binop: [137  97 101 162 145 168]
tipu: [165 184 152 107 100 111]
bipaf: [137  97 101 162 145  89]
[137  97 101 162 145  89] => bipaf
start: [100 111] => tipu, 4

befu: [147 107 106 122 118 155 114 130 130 140]
nor: [151 109 105 127 112 160 126 140 140 134]
vob: [129 101  85 136 106 160 133 142 137 130]
Kezor: [140 110 112 137 122 160 119 123 125 124]
gar: [101  85 138 120 123 158 119 128 129 142]
Mul: [140 125 151 109 126 140 160 127 105 138]
diruv: [154 122 105 132 125 168 125 139 115 131]
surip: [139 107 106 123 120 161 123 132 134 137]
tago: [142 105 107 120 122 157 120 134 137 140]
Rol: [154 122 105 132 125 168 125 139 115 166]
start: [105 132 125 168 125 139 115 131] => diruv, 2
[139 107 106 123 120 161 123 132 134 137] => surip
start: [151 109 105 127 112 160 126 140 140] => nor, 0
both Rol nor:  => [105]
[101  85 138 120 123 158 119 128 129 142] => gar
start: [101  85 136] => vob, 1

nemu: [129 132 112 131 124 109 119 105 113 126]
duto: [ 73  86 184 107 156 104 123 139 105 115]
timet: [132 130 134 123 128 133 126 131 130 131]
gone timet: [128 132 130 123 131 126 130 131 134] => [133]
[132 130 134 123 128 133 126 131 130 131] => timet
start: [126 131 130] => timet, 6
[ 73  86 184 107 156 104 123 139 105 115] => duto

pavig: [107 148 126 144 146 101  90 144]
takas: [106 173  87 105 169 152 148  98]
Sib: [123 135 143 106 144 108  87 102]
gone takas: [ 87 173  98 105 169 148 152] => [106]
both takas pavig:  => [148]
both Sib pavig:  => [144]

zabez: [121 104 104  97  84 148]
muv: [121 104 128  98 105 148]
mati: [104 104 132 105  83 146]
gone muv: [148 104 121 105  98] => [128]
both mati zabez:  => [104]
gone muv: [148 121 128 105  98] => [104]
both zabez mati:  => [104]
[104 104 132 105  83 146] => mati
start: [121 104 104  97] => zabez, 0

rup: [109 122 125 139 114 112 154 113 129 130 143 137 135 105 135 106 146 111
 116 120 129 124 101 121 135 133 147 138 136 126 134 136 149 131 122 110
 112 151 127 121 115 129 119 125 108 157 146 152 134 144 152 129 133 159
 132 115 108 133 121 107 166 127 128]
Zunon: [121 124 107 142 129  94 121 127 137  96 125 135 148 141 133 123 157 152
 133 129 128 127 102 129 165 122 129 140  97 149 134 115 108 119 126 135
 148 115 130 114 130 110 119 131 148 121 132 121 132 135 126 123 118 128
 124 112 169 136 114 114 112 106 138]
bidug: [102 132 109 135 124 126 135 121 122 136 136 109 115  95  79 112 146 130
 115 125 139 135 106 112 126 138 120 134 119 111 134 123 112 139 144 140
 145 135 130 125 105 142 118 124 146 133 168 106 136 170 121 143 136 126
 124 119 135 121 113 127 128 126 126]
bure: [121 129 101 128 117 149 129 125 134 137 143 134 132 148 135 108 110 121
 129 115 134 120 146 139 140 165 161 112 159 110 127 133 147 114 117  99
 119 155 132 119 135 158 118 121 117 130 131 152 124 121  97 126 124 138
 128 109 131  96 127 120 141 137 142]
musi: [135 121 120 124 120 123 155 149 154 133 120 127 149 125 131 103 127 119
 152  92 131  94 133 127 147 132 160 140 120 163 131 121 143 124 110 127
 125 141 136 113 143 141 115 141 125 145 128 130 129 135 130 113 128 123
 141 116 162 115 126 106 141  96 140]
Vasig: [133 132 105 131 113 131 113 138 126 139 135 134 141 140 105  97 147 120
 146 115 142 123 108 119 156 147 158 144 122 125 129 123 126 134 118 107
 114 130 105 121 111 122 117 121 124 136 143 130 140 158 118 122 115 138
 118 119 167  95 121 118 138 130 157]
bipe: [135 117 144 138 141 124 106 136 122 132 107 117 116 121 148 137  96 132
 118 137 112 149 145 143 126  88 124 108 141 149 134 122 111 103 125 137
 144 116 137 140 155 124 128 110 131 111 109 142 138 104 113 124 125 130
 120 116 130 142 136 136  85 119 133]
kugen: [152 133 123 121 133 156 123 146 151 142 130 114 127 158 140 127 123 121
 159 108 141 109 162 119 137 157 135 134 122 119 138 111 130 128 125 119
 116 124 125 116 115 142 141 140 112 138 112 112 132 106 100 118 118 107
 147 153 143 101 128 134 140 135 135]
[102 132 109 135 124 126 135 121 122 136 136 109 115  95  79 112 146 130
 115 125 139 135 106 112 126 138 120 134 119 111 134 123 112 139 144 140
 145 135 130 125 105 142 118 124 146 133 168 106 136 170 121 143 136 126
 124 119 135 121 113 127 128 126 126] => bidug
[133 132 105 131 113 131 113 138 126 139 135 134 141 140 105  97 147 120
 146 115 142 123 108 119 156 147 158 144 122 125 129 123 126 134 118 107
 114 130 105 121 111 122 117 121 124 136 143 130 140 158 118 122 115 138
 118 119 167  95 121 118 138 130 157] => Vasig
[109 122 125 139 114 112 154 113 129 130 143 137 135 105 135 106 146 111
 116 120 129 124 101 121 135 133 147 138 136 126 134 136 149 131 122 110
 112 151 127 121 115 129 119 125 108 157 146 152 134 144 152 129 133 159
 132 115 108 133 121 107 166 127 128] => rup
start: [110 112 151 127 121 115 129 119 125 108 157] => rup, 35
start: [140 120 163 131] => musi, 27
gone kugen: [134 128 119 152 156 112 112 143 109 151 111 162 142 142 123 119 123 118
 130 123 133 125 122 121 159 125 140 112 158 153 106 115 114 147 138 140
 119 118 141 137 135 116 107 133 141 134 101 100 127 135 135 127 138 128
 146 157 124 108 121 130 116 140] => [132]

zolo: [128 164 129 148 114 168 147 136 120]
Rizap: [134 132 177 120  77 178 123 136  89]
lop: [128 128 165 128  90 170 132 132  97]
Kele: [132 124 156 114 106 167 148 127 109]
start: [164 129 148 114 168 147] => zolo, 1
start: [128 165] => lop, 1

Bura: [101 143 147 169 148 108 126]
funu: [110  70 110 118 148 116 156]
peg: [148 116 157 156 140 115 127]
firi: [118 132 104 139 135 111 129]
lofe: [106 141 146 165 164 111 126]
vove: [ 70 150 133 172 178  87 159]
start: [132 104] => firi, 1
start: [148 116 156] => funu, 4
gone lofe: [106 111 126 164 146 141] => [165]
both vove funu:  => [70]

Turu: [129 133 136 134 131 123 144 151 117 125 151 130 127 124 136 152 120 123
 123 121 128 129 104 140 149 173 116 122 123 132 130 141 118 114 130 113
 142 131]
sebe: [128 131 132 123 130 140 119 116 124 130 118 127 144 130 126 127 131 130
 127 116 135 129 134 124 123 125 133 117 124 119 127 125 132 138 116 131
 122 135]
Kome: [127 129 130 127 116 135 129 151 117 125 151 130 127 124 136 152 120 123
 123 121 128 129 104 140 149 173 116 122 123 132 130 141 118 118 130 113
 142 131]
start: [127 131 130 127 116 135 129] => sebe, 15
[129 133 136 134 131 123 144 151 117 125 151 130 127 124 136 152 120 123
 123 121 128 129 104 140 149 173 116 122 123 132 130 141 118 114 130 113
 142 131] => Turu
gone Turu: [130 122 114 128 129 142 130 144 149 133 116 151 132 117 131 129 134 127
 123 113 131 141 136 136 125 120 104 123 151 173 152 121 124 123 130 123
 140] => [118]
[128 131 132 123 130 140 119 116 124 130 118 127 144 130 126 127 131 130
 127 116 135 129 134 124 123 125 133 117 124 119 127 125 132 138 116 131
 122 135] => sebe

sabez: [133 131 126 128 127 136 127 125 123 126 122 133 136]
Fodi: [123 141 129 149 138 134 123 122 128 141 123 140 147]
Sus: [137 130 118 123  96 144 132 121 124 121 125 121 139]
ked: [138 136 123 120  81 114 123 115  80 139 135 134 124]
rok: [137 130 118 123 131 144 132 121 124 121 125 121 139]
Veva: [112 133 143 110 136 110 114 138 127 124 138 112 141]
Ses: [138 136 123 120  81 114 123 115 112 110 131 117  98]
Fopur: [123 141 129 149 138 134  81 122 128 141 138 128 131]
start: [129 149 138 134  81 122 128 141] => Fopur, 2
start: [138 136 123 120  81 114 123 115  80] => ked, 0
[112 133 143 110 136 110 114 138 127 124 138 112 141] => Veva

Pon: [ 83 136 142 127]
rola: [142 127 143 135]
Zimev: [126 123 141 123]
paz: [124 124 137 117]
Minu: [134 127 115 128]
bogek: [134 134 132 115]
seg: [136 138 123 118]
nim: [ 83 114 142 127]
kag: [130 132 132 114]
fekip: [130 138 133 118]
[134 127 115 128] => Minu
[142 127 143 135] => rola
both kag nim:  => [114]
gone rola: [135 127 142] => [143]

dezo: [136 112  77 114 163 131 141]
gosad: [125 134 178 139 140 117 139]
nidiz: [117 125 174 119 131 118 125]
Luped: [134 109  82 116 154 132 142]
mur: [156  99 127  98 102 150 150]
runed: [137 113  80 111 157 129 139]
regim: [134 111  84 112 161 132 137]
Dizi: [162 133 136  98 100 150 137]
both regim Dizi:  => [137]
[162 133 136  98 100 150 137] => Dizi
gone nidiz: [174 125 117 119 131 125] => [118]

beni: [132 110 110 133 108 118]
geme: [127 166 125 110 122 122]
tibu: [ 98 145 109 119 149 133]
dif: [148 154  91 130  79 141]
lakis: [133 157 134  99 135 119]
bek: [123 107 116 157 115 126]
leka: [143 112  83 153  75 138]
Buro: [ 99 103 134 150 139 139]
vobe: [140 161 108 112 113 117]
Matof: [142 106 113 147 110 114]
[ 98 145 109 119 149 133] => tibu
gone Buro: [139  99 139 134 150] => [103]
[140 161 108 112 113 117] => vobe
gone dif: [141 154  79  91 130] => [148]
both geme Matof:  => [110]

Kitu: [120 111 123 146 140 122 142 122 112 138 119 116 135 121 128 144 121 133
 142 120 144 110 122 144 127 142 132 143 116 142 115 138 121 121 143 140
 115 143 121 136 121 133 119 139 142 126 120 121 142]
zoz: [133 150 125 122 121 132 124 122 133 125 133 133 124 133 131 123 133 119
 122 133 122 132 127 122 125 122 133 123 131 124 131 124 125 134 123 123
 134 121 132 126 132 127 133 132 122 132 133 133 122]
dez: [138 172 148  82  97 134  96  86 172 111 140 167 117 137 140  87 138 111
  93 139  86 172 154  88 139  89 116  90 166  89 149 104 154 137  90  97
 151  86 136 114 136 124 141 102  92 125 137 138 137]
Selok: [105 150 156 116 138 109 135 126 153 148 107 158 153 105 157 125 109 127
 133 104 125 142 162 127 161 126 109 130 160 100 111 143 158 106 129 136
 112 125 104 148 107 154 108 113 132 103 105 105 136]
kevu: [138 172 148  82  97 134  96  86 172 111 140 167 117 153 140  87 138 111
  93 139  86  89  88 139 154 172 116  90 166  89 149 104 154 137  90  97
  95 171 111 154 113 144 107 161 169 125 148 111 162]
Sesi: [120 111 123 146 140 122 142 145 112 138 119 116 135 121 128 144 121 133
 142 120 144 110 122 144 127 142 132 143 116 142 115 138 121 121 143 149
 115 143 121 136 121 133 119 139 142 126 120 121 142]
[138 172 148  82  97 134  96  86 172 111 140 167 117 153 140  87 138 111
  93 139  86  89  88 139 154 172 116  90 166  89 149 104 154 137  90  97
  95 171 111 154 113 144 107 161 169 125 148 111 162] => kevu
gone Selok: [105 104 135 105 148 162 109 136 127 156 107 107 113 160 150 132 161 106
 158 125 100 143 103 116 127 105 153 153 126 109 148 109 105 104 157 154
 158 111 138 125 125 112 130 136 126 108 133 129] => [142]
[138 172 148  82  97 134  96  86 172 111 140 167 117 137 140  87 138 111
  93 139  86 172 154  88 139  89 116  90 166  89 149 104 154 137  90  97
 151  86 136 114 136 124 141 102  92 125 137 138 137] => dez
[105 150 156 116 138 109 135 126 153 148 107 158 153 105 157 125 109 127
 133 104 125 142 162 127 161 126 109 130 160 100 111 143 158 106 129 136
 112 125 104 148 107 154 108 113 132 103 105 105 136] => Selok
start: [172 154  88 139  89] => dez, 21
gone dez: [137 116 104 172  96  90  88 140 172 138 102 138 136  92 136 137  86 117
 134 166  87  86 138 137  93  90 111  97  86 154 172 114 139 148  97  82
 151 137 141  89  89 154 149 111 140 124 139 125] => [167]
gone Kitu: [138 143 120 144 112 142 123 143 121 119 121 127 136 120 111 121 142 143
 120 140 126 116 128 140 115 144 139 116 133 133 119 122 121 146 122 135
 144 142 121 121 132 138 142 142 121 115 142 122] => [110]

Puda: [136 126 127 125 142 142 137 132 133 126 137 125 124 136 140 134 118 124
 119 141 133 131 129 136 138 139]
sifa: [154 106 139 182 160  68  83 133 136 118 127 150 139 103 106 131 133 130
 141 110 115 106 111 112 102 113]
Kot: [116  98  97 154  94  77 123 144 154 106 136 182 160  68  83 144 140 124
 163  92 106  75  89  97  69  98]
ves: [132 128 128 124 130 135 132 129 128 127 130 124 124 133 134 130 124 128
 160 134 133 130 129 133 133 133]
giv: [123 129 128 129 121 121 161 125 125 129 123 129 130 124 121 124 132 131
 129 121 122 126 127 123 123 122]
start: [154 106 136 182 160  68  83] => Kot, 8
[116  98  97 154  94  77 123 144 154 106 136 182 160  68  83 144 140 124
 163  92 106  75  89  97  69  98] => Kot
start: [126 127 125 142 142 137 132 133 126] => Puda, 1
gone Puda: [129 137 138 124 140 133 136 133 141 139 142 136 137 142 127 118 125 132
 119 126 124 131 125 126 136] => [134]

Mukek: [116 128 124 100 162 144 176 102 143]
Bebug: [119 140 102 131 134 103 139 114 130]
Nef: [140  97 131 135 134 103 139 103 146]
gone Bebug: [119 139 140 102 131 130 114 134] => [103]
[116 128 124 100 162 144 176 102 143] => Mukek
start: [102 131 134 103] => Bebug, 2
start: [140 102 131 134] => Bebug, 1

futus: [111 148 128 126 120 121 135 141 125 138 131 137 149]
ledid: [126 129 126 128 127 126 129 131 127 129 128 129 128]
Matu: [130 118 130 130 131 129 122 105 129 133 127 124 120]
kezi: [126 132 128 121 127 129 129 131 128 129 128 129 131]
gaz: [126 145 129 126 122 122 132 139 125 147 130 134 144]
Sapa: [111 126 129 128 128 120 128 126 128 127 128 127 125]
bodep: [130 115 131 130 132 130 124 118 131 121 126 123 115]
Zala: [175 140 125 126 123 125 117 136 125 133 129 132 141]
Zun: [126 137 128 127 124 129 130 139 126 132 129 131 136]
nir: [126 148 124 125 120 122 133 139 125 137 130 135 146]
lonif: [126 145 127 127 122 122 132 133 125 121 130 134 144]
dat: [126 145 127 126 122 125 132 139 117 135 130 133 144]
[126 145 127 126 122 125 132 139 117 135 130 133 144] => dat
[111 148 128 126 120 121 135 141 125 138 131 137 149] => futus
[111 126 129 128 128 120 128 126 128 127 128 127 125] => Sapa
start: [126 145 129 126 122 122 132] => gaz, 0

pidab: [103 166  99  83]
fenos: [ 98 162 129 108]
rupu: [ 99 164 115  96]
puze: [107 164  87  76]
kikuv: [ 97 157 145 123]
vul: [ 97 159 139 117]
doni: [99 81 83 76]
start: [103 166] => pidab, 0
[ 97 159 139 117] => vul
gone fenos: [108 162  98] => [129]
start: [115  96] => rupu, 2
start: [99 83] => pidab, 2
start: [139 117] => vul, 2

novu: [111 146 131 112 148 143 140]
zif: [123 120 141 131 140 133 130]
zib: [118 128 125 142 118 118 126]
Miku: [145 156 131 135 147 151 145]
marut: [127 128 125 135 112 114 119]
rotun: [109 147 125 121 165 127  98]
Dokel: [123 108  98 133 122  76 127]
tiga: [ 94  98 169  82 144  95  70]
bufi: [121 127 127 131 136 134 130]
tigi: [120 102 136 138 115 109 143]
vuzod: [132 115  85 137  81  82 158]
devuk: [141 149 132 132 137 146 134]
gone novu: [143 131 146 140 111 148] => [112]
gone vuzod: [137 158 115 132  85  81] => [82]
[123 120 141 131 140 133 130] => zif
[118 128 125 142 118 118 126] => zib
gone zif: [130 133 140 120 123 131] => [141]
gone marut: [135 125 112 119 128 114] => [127]
[123 108  98 133 122  76 127] => Dokel

rez: [159 144  70 116]
tumuf: [119 131 114 115]
Tapiz: [118 144 148 102]
ragir: [125  77  79  96]
zoke: [ 79 101  96 145]
Rig: [117 144 132 104]
Vavo: [129  98 112 134]
[125  77  79  96] => ragir
gone tumuf: [119 115 131] => [114]

dere: [ 95 162 113 113  99 137]
kemet: [125 162 113 112  99 137]
telu: [132 162 115 122  96 137]
Nolo: [125 162 113 112  96 175]
[125 162 113 112  99 137] => kemet
[125 162 113 112  96 175] => Nolo

Meb: [127 129 130 128 127 130 140 159 179 178 161 141 132 130 130 129 129 121
 130 128 128 127 127 128 126 127 127 129 128 129 129 126 126 128 126 130
 129 129 126 128 129 128 130 129 130 129 127 126 127 128 130]
sile: [130 128 128 130 128 128 127 127 128 127 128 128 129 127 128 127 126 130
 127 130 129 129 128 128 129 128 129 128 127 126 127 132 129 128 127 127
 126 126 130 129 134 151 172 179 167 147 133 130 129 129 126]
tinip: [133 148 167 181 173 151 132 129 129 129 123 128 125 129 131 129 127 124
 128 125 126 132 126 129 125 128 129 129 129 126 125 127 128 129 125 130
 125 129 128 127 129 126 128 129 129 130 129 126 129 129 131]
Pibuf: [127 128 129 128 128 129 136 150 173 180 165 146 134 130 130 128 128 126
 129 128 128 127 128 126 127 128 129 125 128 126 129 127 126 129 126 130
 127 128 129 127 127 128 129 129 129 127 127 127 136 128 129]
Kefe: [127 129 129 129 128 126 126 129 128 128 125 128 127 127 131 129 128 126
 127 127 126 130 126 129 126 133 129 134 148 166 179 174 152 137 128 130
 126 128 129 127 130 127 129 130 129 129 128 127 130 129 129]
Kep: [128 127 127 129 130 129 130 127 128 128 131 127 128 127 125 129 128 130
 127 124 127 127 129 128 130 128 127 128 131 128 127 130 130 128 136 143
 166 181 175 154 136 131 127 128 127 128 127 128 128 128 126]
[130 128 128 130 128 128 127 127 128 127 128 128 129 127 128 127 126 130
 127 130 129 129 128 128 129 128 129 128 127 126 127 132 129 128 127 127
 126 126 130 129 134 151 172 179 167 147 133 130 129 129 126] => sile
[127 129 129 129 128 126 126 129 128 128 125 128 127 127 131 129 128 126
 127 127 126 130 126 129 126 133 129 134 148 166 179 174 152 137 128 130
 126 128 129 127 130 127 129 130 129 129 128 127 130 129 129] => Kefe
gone Kefe: [125 129 152 128 126 127 126 134 129 128 129 128 129 129 129 130 128 148
 130 131 129 126 133 130 129 130 129 174 127 129 127 129 129 126 128 126
 127 126 128 128 137 127 126 179 128 127 127 127 129 130] => [166]
start: [128 130 128 127 128 131 128 127] => Kep, 23
[133 148 167 181 173 151 132 129 129 129 123 128 125 129 131 129 127 124
 128 125 126 132 126 129 125 128 129 129 129 126 125 127 128 129 125 130
 125 129 128 127 129 126 128 129 129 130 129 126 129 129 131] => tinip

fusa: [116 177 128 129 125]
buban: [116 139 131 128 123]
gog: [116 140 127 129 126]
vugi: [116 126 129 132 136]
velu: [116 122 130 128 114]
kasup: [116 158 127 128 144]
Gika: [116 155 127 129 128]
lup: [116 131 132 128 145]
both lup gog:  => [116]
[116 131 132 128 145] => lup
gone Gika: [128 155 127 116] => [129]
start: [116 140 127] => gog, 0

mar: [126 129 135 109]
Zapu: [100  78 137 124]
vez: [141  78  99 142]
zona: [ 99  78 137 142]
gone Zapu: [137 100 124] => [78]
start: [99 78] => zona, 0
both Zapu vez:  => [78]
[100  78 137 124] => Zapu

